-0.271	1.045	0.861
-0.613	1.265	0.805
6.014	-6.177	2.101
5.807	-5.966	1.762
->
-0.271	1.045
-0.613	1.265

-7.361	-3.629
-5.544	-1.914
-2.183	4.282
3.831	2.356
->
-7.361	-3.629
-5.544	-1.914

6.416	-4.731	4.235	4.971	-2.708
-0.060	2.644	2.332	-3.281	-7.757
->
6.416	-4.731
-0.060	2.644

4.002	-1.151	3.787	4.564	4.956
1.732	-5.774	-0.418	-0.280	-0.744
->
4.002	-1.151
1.732	-5.774

1.850	2.558	-1.198	3.973
1.632	5.900	-0.826	2.718
2.317	2.820	-0.272	6.669
0.764	5.589	-5.999	-2.287
->
1.850	2.558
1.632	5.900

1.967	1.315	-7.065	6.320
0.682	2.128	-7.024	4.953
->
1.967	1.315
0.682	2.128

7.483	-6.676	5.171
7.633	-5.291	5.415
->
7.483	-6.676
7.633	-5.291
---
4.056	2.680	2.056	6.611
4.822	0.374	0.376	4.343
4.619	-2.026	1.371	2.969
2.802	-2.720	-0.125	3.228
1.482	-4.950	0.770	3.451
1.248	-3.941	0.554	2.441
4.096	-4.520	1.051	2.282
2.951	-5.183	1.014	2.442
->
2.442	1.014	-5.183	2.951
2.282	1.051	-4.520	4.096
2.441	0.554	-3.941	1.248
3.451	0.770	-4.950	1.482
3.228	-0.125	-2.720	2.802
2.969	1.371	-2.026	4.619
4.343	0.376	0.374	4.822
6.611	2.056	2.680	4.056

5.916	-4.343	-0.179	-6.518	-5.327	-0.179	-0.518	-5.222	-5.777	5.007	-6.384
2.153	-3.462	1.117	-2.749	-3.356	1.117	2.093	-3.256	-3.206	3.013	-1.754
-2.565	-1.246	2.725	1.250	-0.399	2.725	3.398	-0.580	0.058	-1.949	2.767
-2.910	3.045	-4.416	2.102	2.909	-4.416	-4.623	3.081	2.792	-2.545	0.357
7.724	-5.034	-0.671	-7.180	-6.045	-0.671	-0.162	-5.724	-6.436	7.876	-7.119
1.503	1.866	-3.700	-0.644	1.062	-3.700	-4.359	1.273	0.618	1.048	-2.479
->
-2.479	1.048	0.618	1.273	-4.359	-3.700	1.062	-0.644	-3.700	1.866	1.503
-7.119	7.876	-6.436	-5.724	-0.162	-0.671	-6.045	-7.180	-0.671	-5.034	7.724
0.357	-2.545	2.792	3.081	-4.623	-4.416	2.909	2.102	-4.416	3.045	-2.910
2.767	-1.949	0.058	-0.580	3.398	2.725	-0.399	1.250	2.725	-1.246	-2.565
-1.754	3.013	-3.206	-3.256	2.093	1.117	-3.356	-2.749	1.117	-3.462	2.153
-6.384	5.007	-5.777	-5.222	-0.518	-0.179	-5.327	-6.518	-0.179	-4.343	5.916

3.787	-0.491	4.711	4.760	-4.818	0.877	0.644
1.951	2.378	4.206	-2.119	-1.407	-1.992	-2.907
-3.283	2.734	-4.464	-1.963	-4.626	-5.592	1.436
-1.245	-0.321	0.769	1.234	-1.965	-3.892	-3.305
5.071	1.922	-1.566	2.544	5.887	0.896	2.904
1.417	3.575	4.822	6.039	1.699	-5.745	3.827
-0.381	3.274	-4.528	-6.632	2.064	3.025	-6.377
3.655	-0.184	-3.840	-3.637	4.943	4.306	1.864
-1.780	1.588	-4.918	-1.124	3.470	0.619	4.631
1.982	4.439	-2.380	-0.755	-4.572	-6.144	-5.068
5.918	-1.742	-3.825	2.393	-4.220	-4.025	3.568
->
3.568	-4.025	-4.220	2.393	-3.825	-1.742	5.918
-5.068	-6.144	-4.572	-0.755	-2.380	4.439	1.982
4.631	0.619	3.470	-1.124	-4.918	1.588	-1.780
1.864	4.306	4.943	-3.637	-3.840	-0.184	3.655
-6.377	3.025	2.064	-6.632	-4.528	3.274	-0.381
3.827	-5.745	1.699	6.039	4.822	3.575	1.417
2.904	0.896	5.887	2.544	-1.566	1.922	5.071
-3.305	-3.892	-1.965	1.234	0.769	-0.321	-1.245
1.436	-5.592	-4.626	-1.963	-4.464	2.734	-3.283
-2.907	-1.992	-1.407	-2.119	4.206	2.378	1.951
0.644	0.877	-4.818	4.760	4.711	-0.491	3.787

0.330	2.163
-5.992	-6.286
-3.802	-1.936
6.309	0.026
-0.074	0.240
3.330	-0.565
6.980	5.590
0.239	-2.457
3.374	0.756
->
0.756	3.374
-2.457	0.239
5.590	6.980
-0.565	3.330
0.240	-0.074
0.026	6.309
-1.936	-3.802
-6.286	-5.992
2.163	0.330

4.165	6.237	4.675	-0.627	0.814	-1.321	-2.665
1.631	3.163	3.278	0.910	-1.269	-0.350	-4.093
1.441	-4.674	2.126	3.075	-5.056	-0.068	-3.607
-3.279	-5.316	-1.624	5.088	-6.034	2.641	-3.287
-5.220	-7.492	-2.438	6.811	-5.117	0.316	-3.718
->
-3.718	0.316	-5.117	6.811	-2.438	-7.492	-5.220
-3.287	2.641	-6.034	5.088	-1.624	-5.316	-3.279
-3.607	-0.068	-5.056	3.075	2.126	-4.674	1.441
-4.093	-0.350	-1.269	0.910	3.278	3.163	1.631
-2.665	-1.321	0.814	-0.627	4.675	6.237	4.165

-1.476	-1.385	2.596	-5.088	-1.027	2.080	3.215	-0.530	-2.064
4.355	0.349	2.381	1.368	2.042	1.127	-4.567	-0.526	-4.046
5.232	-3.967	-3.087	-3.698	-0.226	-6.193	0.451	-0.912	-5.941
4.113	-0.509	-0.307	-1.883	-0.498	4.466	-1.735	3.638	-2.757
2.168	-2.328	3.458	-5.447	-1.261	-1.818	2.952	2.567	-4.907
4.167	-1.703	3.397	1.718	0.559	6.314	-0.281	3.076	-3.342
->
-3.342	3.076	-0.281	6.314	0.559	1.718	3.397	-1.703	4.167
-4.907	2.567	2.952	-1.818	-1.261	-5.447	3.458	-2.328	2.168
-2.757	3.638	-1.735	4.466	-0.498	-1.883	-0.307	-0.509	4.113
-5.941	-0.912	0.451	-6.193	-0.226	-3.698	-3.087	-3.967	5.232
-4.046	-0.526	-4.567	1.127	2.042	1.368	2.381	0.349	4.355
-2.064	-0.530	3.215	2.080	-1.027	-5.088	2.596	-1.385	-1.476

-4.364	2.910
-0.270	-6.148
-5.202	-0.075
5.589	-0.605
->
-0.605	5.589
-0.075	-5.202
-6.148	-0.270
2.910	-4.364

-2.268	1.331	1.734
-4.306	2.608	3.205
5.846	-3.298	-4.236
2.190	-1.891	-1.805
-6.931	4.742	5.306
1.605	-1.125	-1.063
-0.484	0.219	0.472
-1.148	0.727	0.962
->
0.962	0.727	-1.148
0.472	0.219	-0.484
-1.063	-1.125	1.605
5.306	4.742	-6.931
-1.805	-1.891	2.190
-4.236	-3.298	5.846
3.205	2.608	-4.306
1.734	1.331	-2.268
